In the data rows, the value 500 means zero.
Here are some points:
[355 380 345 345 344 344 349 350 350 350 354 362 354 344 346 343 365 399 425 388 504 571 573 593]
[706 766 597 630 412 587 510 879 350 482 486 366 341 344 476 343 345 345 348 346 396 440 780 669]
[355 375 345 345 353 344 349 358 353 397 400 547 617 718 652 708 741 730 757 679 749 713 612 622]
[363 373 421 345 344 344 349 374 350 355 354 372 417 442 401 455 403 456 522 522 566 571 626 595]
[376 436 345 348 497 620 725 764 688 812 725 687 625 423 521 646 598 777 591 629 516 356 621 351]
[401 351 383 345 347 344 349 395 350 441 364 425 518 819 743 671 690 552 819 562 573 689 487 547]
[467 483 625 652 706 727 747 763 759 776 806 673 577 674 546 582 537 551 457 409 402 399 403 417]
[442 466 569 644 704 737 797 745 754 799 834 703 644 691 613 614 592 571 477 395 406 412 396 411]
[639 671 345 345 441 440 349 350 350 376 354 342 385 344 344 354 345 385 348 349 429 356 354 351]
[369 385 455 413 511 483 558 550 552 612 623 629 558 594 564 571 562 571 455 480 430 402 397 384]
[355 398 345 345 352 344 349 402 368 368 388 561 545 667 579 594 646 661 642 586 670 667 599 637]
[397 351 412 345 344 344 396 462 409 457 374 623 691 753 713 721 721 729 761 746 768 659 703 611]
Then 12 other points, each followed by its number:
[604 622 751 754 747 777 720 727 705 674 665 512 392 425 408 394 385 367 348 346 355 376 419 423] 0
[355 387 347 345 344 344 349 390 358 391 415 578 623 700 670 694 738 732 767 695 753 722 607 615] 1
[715 722 691 613 593 574 569 522 442 482 428 342 341 366 344 343 345 345 348 346 355 380 354 388] 2
[493 351 375 465 344 344 562 894 350 350 354 342 721 469 830 343 545 370 777 540 361 641 910 489] 3
[374 351 345 345 355 344 349 403 379 404 383 586 654 549 684 707 731 608 749 742 756 755 597 637] 4
[619 618 543 598 556 511 356 526 476 350 354 342 341 344 380 343 345 345 348 346 355 392 442 434] 5
[431 453 735 721 581 688 799 741 911 760 808 747 540 606 609 580 538 521 492 453 419 356 354 351] 6
[355 365 345 345 380 344 349 364 357 404 407 554 620 724 646 694 758 748 745 720 743 722 606 633] 7
[554 739 721 610 486 634 499 350 489 350 395 436 574 344 344 343 345 345 348 363 355 417 354 469] 8
[358 370 452 391 536 493 516 568 535 571 602 648 595 608 534 576 572 561 474 391 448 422 378 431] 9
[355 351 345 345 344 344 394 417 350 524 354 351 861 519 543 390 345 345 625 776 674 462 540 999] 10
[355 351 345 345 344 380 429 350 658 350 354 469 554 344 613 696 345 348 591 724 738 603 831 779] 11
Which of these numbered points is nearest to each point below, looking only along the 7 directions in which the first points spread most? Its number follows each.
[598 566 592 618 478 474 386 415 416 370 354 342 341 344 352 348 345 345 348 391 355 382 400 482] > 5
[365 351 354 345 357 344 399 446 412 471 459 602 659 693 653 669 684 690 641 563 587 532 493 463] > 4
[355 365 345 345 344 344 349 350 350 350 354 457 494 511 530 542 613 622 679 658 796 856 792 787] > 11
[355 351 441 422 344 369 349 350 409 409 383 492 555 655 742 770 762 812 720 889 790 759 655 700] > 1
[479 465 601 634 717 724 751 748 786 806 820 766 675 531 588 633 590 438 487 451 402 440 386 420] > 6
[355 372 352 353 382 344 402 391 426 454 461 621 618 709 637 661 684 686 643 559 585 549 486 480] > 4
[441 438 712 703 776 780 722 977 906 836 787 619 655 516 670 549 601 598 467 534 384 395 387 361] > 6
[462 351 445 345 345 344 469 350 380 350 354 342 341 553 388 617 697 643 657 864 729 782 626 645] > 4
[432 351 513 345 731 344 349 414 350 350 354 389 341 344 775 659 798 625 599 627 793 918 811 619] > 4
[355 351 423 345 344 344 356 412 432 401 358 531 634 766 802 664 750 768 887 889 867 813 545 717] > 7
[616 585 592 748 726 773 619 509 756 642 712 619 478 621 344 389 345 422 348 453 394 364 459 351] > 0
[355 374 345 345 344 344 390 350 350 367 363 389 384 373 344 424 535 546 600 632 712 592 755 582] > 11
[772 530 345 663 609 442 349 404 350 350 354 342 630 344 538 343 345 582 348 346 499 356 354 494] > 8
[376 399 448 450 474 486 539 540 536 579 614 622 509 610 559 554 541 539 472 403 419 424 398 407] > 9
[521 551 628 661 705 736 726 661 744 649 713 546 458 472 495 441 381 345 394 346 355 362 398 436] > 0
[724 699 660 703 612 579 508 499 474 436 439 363 341 344 344 343 345 345 348 346 355 361 389 395] > 2
